The rows of Z fall into a few groups, and each row is roughly a mix of its group's hidden directions.
Z:
[[-15   7  -7 -22  31  -1   2  18  17   8  -6]
 [-19  16 -11   2  30 -14   8  18  -4 -12 -11]
 [ 15  -6  -4 -34  13  -7  20  11   3   9  15]
 [ -7   0  -2 -39   8  -5   5  20  14  15   4]
 [ -4  16   4 -19 -15  12 -29  -3   3   5  24]
 [ 22  -7  -1  27 -18  16   9 -17  16   9  -4]
 [ -7 -19  -5 -32  19  14  -8  17   0  -7   5]
 [  2  -5  -1  -1  -6  -5   2 -13   8  46   3]
 [-13   4  -7 -38  -9   5 -19 -13  -5   8   8]
 [-15  15  -2 -32 -18   0  -7  -5 -22  -9  -1]
 [  9  -7   2  16  27   3  16  27   9 -15  -4]
 [ 21  -5   1 -14   3 -27  12  -4  21 -21   2]
 [-28  25   7 -15  22  -6   0   7  12   1  -9]
 [-15  10  17   9 -24  -5 -23 -12 -10  -4 -21]
 [  6 -29  11 -22  -1   1   0   4  -1  26 -17]
 [ -8  26  -6 -15   1   6   7  28  22 -12  -4]
 [-10  31 -16   4   2   6   9  18   5  12 -23]
 [ -8 -14 -16  10  39   2 -11   0 -12  11   3]
 [  1   6  12 -25   6   4   8   3   1  27  29]
 [  1 -13  12 -24  -4 -12   9  23  10   5 -26]
 [-11   1   0  14  10  25   2   0 -15  25 -25]
 [ 22   5  10  22   0  16  16 -15   7   7  24]
 [  2  28 -12  25   7  -7  19  -8   2 -21  -5]
 [-16  16 -10   0  21   2 -15  10 -14 -21  21]
 [-10  -3   4 -22  10 -22 -15   6  24  -8  21]
 [ 13  12 -14  23 -17  12   8   2  21  -1  22]
 [ -3 -18   4   0  -7   7  24 -15 -27   4  23]
 [ 10 -35  17  14   3 -12   4 -13   4 -15  11]
 [ 19 -15   4  11 -23   3  16 -21  -3  21  -9]
 [ -7   9  -4  45 -15   2   2  -7  -8  -2   1]
 [ -9 -26   6 -26   4   0 -19   6  -1  13  22]
 [-12   6 -13   0   7  13 -24  17 -10 -30  -5]
 [ 10  -1  -8 -14 -33  11 -10 -15   8   5  22]
 [ 14 -27   8 -31  -6 -13 -10   7   7  -3  12]
 [-11   2   6  21 -28  16 -11  -3  17  20   0]
 [-19   7   4 -30  15  -5 -10  16   7  22   6]
 [  5 -20   7 -38  12 -21   0   4   0   0   5]
 [ -9  14 -19 -29  18  -1  12  -8 -20  -8   2]
 [ -4 -25  11 -23 -12  10 -19   5  -9  21   9]
 [ 33 -23   6 -23  -5  -2   1 -15   2  -1   8]
 [-11  -5 -21  36   5  17  -6   4 -10  -7  -9]
 [-24  12   8   4   9  22 -13  15  13  15 -19]
 [  5 -22   3   9 -33  16 -11   6  -8  17   3]
 [ -3  -3  -2 -12  37  -8  15  13   6  -5 -20]
 [ 17   7  -1  16 -20  -2  16 -19  14  18 -19]
 [ -9 -13  11 -12 -11  17  -4  -4 -21  32  -5]
 [  2   2   9  19  22   4  12  27  24 -10   1]
 [  4   4  -3  32  -2  -3  32 -15 -11   2  -7]
 [-14  -6   4  18  -7   3   0   0 -35 -22 -14]
 [-13  -1  17 -32  14 -11 -11  13   1   4 -21]
 [ -4   7 -10   0  36  12  -7  17 -15 -16  -8]
 [  2   9  -3  24  -4 -18  26 -11  -6  -5 -25]
 [ 17  -6   1  16  -2  15   7  28  15 -10  22]
 [  9  21 -10  35  -3  12   5 -11  11 -16  -2]
 [-11  22   0  11  18  28  -2  10  -7  -2 -23]
 [ 10  16  -6  22  -7   0  28 -21 -13   0 -12]
 [  9 -33  -9   4   3  12 -13   2 -24  16   7]
 [ 12 -14  -1 -33  16   1  13  23   9  -2   8]
 [ 13  -7   9  -8  14 -18  30  14 -14 -10 -13]
 [ -4  -4   7  11   7 -32  23   0   0 -14 -22]
 [ 29  -3   7  19  21  -5  19   5   7 -17  -6]
 [-19  -3  -6  -9  34  -3   9  24   6  11  -6]
 [  5  -5  -1  23   9  21  -7  -5 -13 -24  24]
 [ -5  -2 -11  22   8 -12  15 -24   0   3 -30]
 [ 24  -1  11  26 -30  -2   3  -7   8  -7   3]
 [  2 -13   3 -27  -9  23 -19   5   0   2  24]
 [-14 -20 -16 -28 -10  13   2  16   4  10  14]
 [ -9  11 -10  36 -18  -4  12  -8  10   3 -15]
 [ 15  10  -2  -8  -5 -22  15  12   5 -35  -1]
 [ 26 -16  15   6 -17   4   9 -26   5  -4  14]
 [  6   3   7 -28  -4  12 -13  -8  -9   7  32]
 [ -4 -21   8 -30  -3  -3 -23   2  -8 -16  14]
 [-15  26  -4 -20  20  -2 -15  20  -9  -7   6]
 [ -3 -27  -8 -21  19   9   3   2 -23 -14   0]
 [ 20   1  16  -5  -8  -8   8 -32  -7   6  23]
 [ 14  13   7  29   4 -16  22 -13   7  -9 -13]
 [ 15   5 -15  23   4 -11  24 -22 -17  -5   0]
 [ -2 -19  -8  -7  17   3  -7  -8 -34  14  15]
 [ -9   3   1 -15  15  19 -18  20  -6 -14  25]
 [-12  27 -11  11  26  -9  11   7  -1 -20  -8]
 [-10   6   7 -25  22  -1 -17  18  -3  -5  23]
 [ 17 -33   6   5 -22   8  -6 -20   8   0   4]
 [ 17  -2  -4  11   1 -23  16 -17  31  -3  -5]
 [  7  29  -4  29 -18  -8  11 -16   1  -1   1]
 [-13   7  -9  22   9  27 -14  -5 -22   9   8]
 [-10 -12  11 -34   8  -9  -8  15  11  21  -5]
 [  7   2 -10  16  -7  38  -9  -3  -8 -11  17]
 [ 13 -31 -13  14  11   8   0  -1 -20  18  -8]
 [-16   9   0 -32  15  -1 -19  20  -2   6  12]
 [  6 -10   5 -23  -6 -29  -2 -10  17  -5  23]
 [-18 -18  -3 -24   3  -6 -10  22  11  22  -7]
 [  8  -1   1 -21 -16  10 -11  -5 -24  -6  30]
 [ -3   4 -21  31  13  13  17  -1  -8 -20   0]
 [ -6  19   4 -10  21  -1 -12   5 -18 -24  22]
 [ 16 -25  10 -11 -20  -8  -7 -25   8  13   4]
 [ -1   5  13 -14   3  -5 -20 -20 -32   5  15]
 [  5 -21   8 -16 -25   6 -14  -9 -25  -4  13]
 [ 16  16  -4  30 -21  18   7  -5   0 -14  -5]
 [ -9  -9   1 -14  14  16 -25  16  -5 -10  26]
 [ 11  15   3   7 -13  -4  34  -2  12  11 -21]
 [ 16 -13  -6  24 -12  -7  11 -26  14  16   1]
 [ -7  29 -20  26  -9   4  12 -15  -3  -9  -1]
 [ 13 -25  13 -32   2 -12  -3   0  17   9  -3]
 [  9  26   3  20   4 -12  24  -6  -5 -20 -14]
 [ -1   6 -15  24   1  21  -6  -3 -15 -10  30]
 [ 19  -7  -9  -3  -5  22  -3  10  15  -6  34]]

One row of each group comes first, with its name. Which group is each row after those in?
[  9  -7  15 -28   0   1 -22  -4   0 -16  24]
(2)
[  5   1  10  28 -13  -3  11   7 -31 -16   6]
(64)
[-17   4   1  -7  19 -21   3  15  29   3 -15]
(105)

[ 20   3  -2 -36  -1   4  12  12   1 -19  11]
(64)
[ 16 -10  18  18 -35  -7  -5 -11  -2  -2  -6]
(64)
[ -5   4 -14  27   4  -9  29   5  15   4 -19]
(64)
[ 23 -30   5 -15   1  12  -9   3   2   1  24]
(64)
[ 16   5  12 -16  -1  16 -14  -5  -2 -20  31]
(2)
[-20   6   0  -9  30   1  -1  12 -27 -14  -8]
(64)
[  4 -27   0 -22  -5  -2  -8  15 -29   3  11]
(105)
[-29  20   7   7 -23  12 -14   2   0   9  14]
(105)
[ -3 -37  -4 -11 -23   3 -13  -9  -8  -9  -6]
(2)
[  1  12   0  20  16  18  -6  15  -9 -30  10]
(64)
[ 14  14  14 -11  -6  -8  17 -16  30  -5 -15]
(105)
